Turns, then the turns between two rows, first turn first; the first pair answered:
j_877 (before -> after):
[ 2.20  1.70  0.14 -0.26 -0.35  0.15  1.02  2.69  2.50  1.56  0.78 -1.56
  0.38  2.13  2.59  1.31  0.88 -0.19 -0.39 -0.60  1.61 -0.93  0.09 -2.02] -> [ 1.01  0.38 -1.25 -0.72 -0.46 -0.07 -0.22  4.51  0.89  0.65 -0.24 -0.05
  0.50  1.97 -0.07  0.63  2.25 -0.75 -0.71  1.42  2.60 -1.38 -0.95 -0.96]
[ 0.61 -0.67  3.12  1.08 -1.51  2.05  1.12 -2.64 -0.30  1.55  0.06 -0.54
 -0.33  1.15  3.35  0.91 -2.70 -1.69  0.43 -1.96  0.55 -0.06  0.56 -0.09] -> [ 1.05 -0.34  1.57 -1.59  1.12  2.05  1.88  1.46  0.14  1.96 -0.12 -0.21
 -0.46  3.12  2.45 -0.15 -0.43  0.55 -1.47 -2.74  1.21  2.31  1.04 -0.34]
[-2.20 -0.93  0.13 -1.04  0.63 -0.37 -1.56 -1.78 -1.80 -0.57 -0.16  1.10
  0.03 -0.04 -1.09 -0.30 -0.45  0.24  0.24  0.78 -1.41 -0.51  0.21  1.19] -> [-1.68 -0.50  1.28 -0.37  0.53 -0.53 -0.93 -3.14 -0.79 -0.30  0.63  0.33
  0.07 -0.20  0.26  0.33 -1.22  0.38  0.68 -0.62 -2.06 -0.48  0.92  0.55]
j_363 (before -> after):
[ 0.93 -1.46 -1.92 -1.83  0.67 -0.89  2.15  1.75  3.18 -0.14 -1.04 -1.00
  0.80 -0.36  0.11 -1.34  2.99 -0.94 -0.55 -1.26  1.29 -0.90  1.29 -0.60] -> [-2.27  0.51  1.42 -0.52  1.41  0.42 -1.19 -1.16 -0.87 -0.22 -0.47  1.45
  0.10 -0.71  0.76 -1.70 -0.24  2.57  0.06 -2.03 -3.41 -0.71  2.92  1.24]
[-2.33 -1.16  0.09  0.54 -0.41  0.95 -2.02  0.28 -2.54 -0.82 -0.58  2.57
 -0.62 -0.20 -2.98 -0.70  0.28 -0.92  0.15  3.81 -0.66 -0.36 -2.16  1.98] -> [ 1.11 -1.01 -1.77 -1.99  1.48 -0.02  1.60  4.11  1.84  1.06 -0.03  0.01
 -0.40  1.78 -1.37 -1.06  3.20 -0.52 -1.67  1.12  1.86  1.56 -0.81 -0.32]
[-1.61 -0.22  0.27 -2.39  1.71 -0.68 -0.84  2.15 -0.94  0.69 -0.17  0.13
 -0.84  0.72 -0.56 -1.11  1.27  1.52 -0.63 -0.41 -0.88  0.38 -0.33  1.51] -> [-1.84 -1.33  0.26 -1.49  0.24 -0.73 -1.02  1.29 -1.72  0.00 -0.72  0.51
 -0.46  0.06 -1.48 -0.87  1.20  0.20  0.08  1.64 -0.14 -0.90 -1.62  2.00]
j_606 (before -> after):
[-0.38  0.47 -1.39  0.53 -1.21  0.08  0.97 -1.38 -0.12 -0.81  0.40 -0.45
 -0.03 -0.34 -1.07  0.13 -0.72 -1.71  0.48  0.51  0.82 -0.07 -0.84  0.02] -> [-0.23  1.05 -1.56 -1.28  0.25  0.08  1.34  0.92  0.13 -0.10  0.23 -0.47
 -0.32  0.65 -1.36 -0.60  0.25  0.12 -0.45 -0.49  0.83  1.30  0.11  0.25]
[-0.14  0.94  0.10  0.11  0.90 -1.57 -0.66 -0.06 -0.60  0.00  1.08  0.35
  0.76  0.96 -0.43 -1.31  0.23  0.59 -0.54 -0.87  0.15  0.63  0.76  0.63] -> [-0.03  0.79  0.33  1.31 -0.28 -1.59 -0.88 -1.22 -0.43 -0.60  1.08  0.28
  1.07  0.08  0.02 -0.18 -0.25 -0.71  0.40 -0.16  0.20 -0.17 -0.23  0.29]
[-0.74 -0.06 -1.34 -0.25  2.73  1.49 -1.14  3.65 -4.31 -0.91 -0.87  3.03
 -0.64 -3.04 -1.79 -0.74  2.03 -0.98 -2.52  0.80  2.75  1.56  1.76  1.35] -> [-1.84  0.45  0.55  2.18  1.34  1.86 -2.56  0.03 -5.41 -1.51 -0.95  3.47
 -0.64 -4.16 -1.06  0.11 -0.66 -1.31 -1.13  1.21  0.67  0.20  1.58  1.74]
j_206 (before -> after):
[-2.10  0.24 -1.17 -2.59  2.24 -0.05 -1.26  3.15  0.16  1.20  1.03  1.25
 -3.12  2.23 -3.12 -2.62  0.58 -0.27 -2.34 -1.60  0.55  2.66  1.09  1.52] -> [-1.63  1.35  0.00 -2.08  2.56 -0.24 -0.82  1.89  1.40  1.94  1.98  0.17
 -3.31  2.82 -0.98 -1.96 -0.72  0.68 -2.14 -3.58 -0.46  2.97  2.25  0.76]
[-0.62  1.87  0.62  0.77  0.18  0.41  0.04 -0.46 -1.14  0.32 -0.09  0.80
 -0.52  0.36 -0.15 -0.28 -1.11  1.28  0.16  1.12 -1.52 -0.14  1.12  1.01] -> [ 0.02  0.65 -1.05 -0.38  0.06  0.05  0.76  1.97 -0.62  0.13 -0.75  0.99
 -0.64  0.77 -1.56 -0.76  0.78  0.14 -0.24  2.16  0.78 -0.16  0.11  0.85]
[ 1.37 -0.62  1.07  0.04 -1.82  0.69 -0.63 -1.41  0.34  0.20 -1.15 -0.03
 -0.63 -0.55  0.46  1.73 -1.79 -1.12  1.10 -1.01  2.15 -1.50  0.60  0.09] -> [ 1.28 -0.95  0.68 -0.25 -1.92  0.56 -0.76 -0.93 -0.23 -0.04 -1.43  0.28
 -0.56 -0.62 -0.18  1.22 -1.53 -1.51  1.22 -0.21  2.30 -1.46  0.33  0.42]
[-1.12 -1.79  0.40  1.79 -0.02 -0.85 -0.61 -2.76  1.52  2.30  0.40  2.18
  0.72 -0.06  2.62  1.54 -1.45 -0.63  0.28 -0.11 -0.83 -3.82 -0.76  1.39] -> [-1.15 -3.10 -1.46  0.77 -0.23 -1.04 -0.50 -0.71  0.91  1.52 -0.22  2.67
  1.09 -0.30  0.59  0.73 -0.02 -2.13 -0.12  1.46  1.24 -3.74 -2.07  2.08]

(two turns a pair)
[ 1.14  1.30  1.84  0.11  1.70  0.42  0.95 -1.22  1.13  0.77 -0.61 -0.18
  0.19  0.14  1.80  1.32 -0.67  1.05 -0.27 -3.27 -1.27  0.65  1.70  0.67] -> [-0.64 -1.21 -0.08 -0.30  0.81  0.62 -0.69  0.79 -1.93 -1.17 -2.21  1.91
  0.48 -0.66 -2.59  0.34  1.07 -0.48  0.03  0.72  0.54 -0.28 -0.57  2.61]
j_877, j_877
[ 0.17 -2.47 -2.29  3.10 -3.68 -3.42 -1.89  0.09  1.75 -1.26  0.37 -1.11
 -0.13 -1.43 -1.47  0.33  2.02 -7.31  4.35  4.04  0.76 -3.26 -1.61 -2.04] -> [-0.63 -1.36 -3.67 -2.44  2.08 -2.75 -2.62  8.12 -0.39  0.12  0.54  1.07
 -1.51  2.19 -3.41 -2.52  5.58 -1.16  0.63  1.32  0.38  2.42  1.41 -1.12]
j_363, j_877
[ 0.62  1.68  0.80 -0.66  2.17 -0.13  0.64  0.38  1.34  3.05  0.82 -1.72
 -1.32 -0.04  3.15 -0.29 -0.05  3.31 -0.75 -3.65 -1.71  0.93  3.11 -1.46] -> [ 0.75 -2.21 -2.95 -1.40  0.02 -0.84  0.97  3.18  0.88  0.42 -1.03 -1.09
 -0.11 -1.32 -1.68 -1.06  3.12 -2.39 -0.34  1.89  3.91 -1.52 -1.18 -1.00]
j_363, j_606
[ 3.57  0.72 -0.34  3.19 -0.29 -0.95  5.18 -0.92  1.84  0.67  2.48 -3.68
  0.80 -0.46  4.59  0.17 -3.80  1.29  1.58 -2.85 -0.67 -0.10  1.25 -3.02] -> [ 3.28  1.29  0.30  2.46  1.10 -0.54  4.57 -0.15  1.39  1.28  2.84 -3.04
  0.79  0.18  4.39 -0.15 -4.10  2.96  1.05 -3.76 -1.81  1.25  2.41 -2.78]
j_606, j_606
[-0.01  0.46 -0.34  2.62  0.82 -1.14  0.78 -1.48  2.00  1.64  1.09 -0.52
 -0.68  3.81  3.00 -0.01  1.10  1.81 -0.46 -0.85  1.03  0.08  1.33 -0.76] -> [ 0.37 -0.64 -1.63  2.73 -0.44 -1.75  1.55 -1.62  2.51  0.92  0.47 -0.73
 -0.25  2.59  2.08 -0.35  1.78 -0.54  0.11  0.70  2.89 -0.93  0.01 -0.78]
j_363, j_363
[ 3.16 -0.51  2.98 -3.68  0.78  2.70  2.10  0.34  0.84  0.81 -0.60 -3.07
  0.14  3.04  1.99  0.71 -0.76  0.23 -0.62  0.80  2.51  4.10  3.86 -1.16] -> [ 3.20 -2.62  1.54 -2.45 -1.54  2.32  2.06 -0.47  0.73 -0.62 -1.45 -2.95
  0.50  1.57  0.19  0.80 -0.24 -3.21  0.92  3.72  4.93  2.01  1.58 -0.95]
j_363, j_363
[-1.11  2.64 -0.12  0.58  2.74  3.16 -1.87  0.84 -4.36 -0.61 -3.78  1.74
  1.21  0.23 -0.91 -0.27 -1.20  2.06 -0.91 -1.09 -2.72 -0.26  3.12 -0.86] -> [-1.15  0.39 -1.84  2.10 -0.10  2.36 -1.23 -0.25 -3.93 -2.63 -4.94  1.36
  1.84 -1.54 -2.74 -0.09 -0.62 -2.49  0.51  2.33  0.35 -2.86  0.27 -0.82]
j_206, j_877
[ 1.50  0.10 -1.60 -1.51 -0.76 -0.51  0.80  1.15  1.82  0.03  1.54 -1.60
  1.37  0.31 -0.03 -0.83  0.60 -1.09 -0.42 -1.14  1.78  0.30  0.46  0.30] -> [ 0.39 -0.57 -1.25 -0.32 -2.13 -0.09 -0.64 -0.75  0.36 -1.06  1.15 -1.00
  1.37 -0.63 -0.88 -0.60 -0.21 -2.37  0.48  0.78  1.62 -0.90 -0.85  0.91]
j_363, j_363
[-0.02 -2.07 -1.37 -0.02 -0.85  0.78 -1.09  0.83 -1.99 -1.93 -2.53  2.56
  0.94 -1.33 -3.29 -0.93  0.97 -1.81 -0.82  3.50  2.37 -0.55 -2.07  1.36] -> [ 2.93  1.08  1.85  0.79  0.06  0.58  1.40 -2.31  3.07  1.53  0.01 -1.44
  0.58  0.34  3.39  0.67 -1.25  0.77 -1.09 -3.46 -0.34  0.74  1.50 -1.83]
j_877, j_877
[ 2.59  0.01 -0.50 -1.33  0.57  0.52  1.41  1.29  2.37  0.98  2.18 -2.40
  1.21  1.44  2.19 -1.08  0.70  0.37  0.08 -2.61  0.31 -0.47  1.06 -2.56] -> [-0.08 -0.81  0.44  1.84 -2.25  1.09 -1.28 -3.11 -0.71 -1.43  0.95 -0.50
  1.39 -1.12  0.79 -0.60 -1.53 -1.78  2.65  0.96 -0.61 -3.65 -1.01 -1.01]
j_606, j_363
[-0.31 -0.64  0.38  3.26 -2.95  0.27  2.46 -2.98  1.26  0.90  1.47  0.48
 -0.04  1.73 -1.24  0.74 -0.81 -1.39  2.03  0.67  1.41 -1.50 -0.09 -2.08] -> [-0.60 -1.65 -1.52  0.93 -1.51  0.14  2.17  1.26  0.21  0.35  0.64  1.82
  0.07  2.40 -3.66 -0.59  1.40 -0.95  0.87  1.82  3.17 -0.44 -0.44 -1.67]
j_606, j_877
[-1.05  2.25  2.16 -0.29  1.28  1.72 -0.26 -1.55 -2.53  0.78  1.93  1.76
 -0.16  1.32  0.32 -1.16 -1.27  3.00  0.12 -1.58 -2.86  0.99  1.62  0.40] -> [-2.12  0.93  1.29 -0.29  0.68  2.36 -1.50 -0.83 -4.19 -0.44  0.93  3.32
  0.16  0.65 -1.90 -1.51 -0.76  2.05  0.33  0.89 -1.84  0.42  0.35  1.25]
j_877, j_877
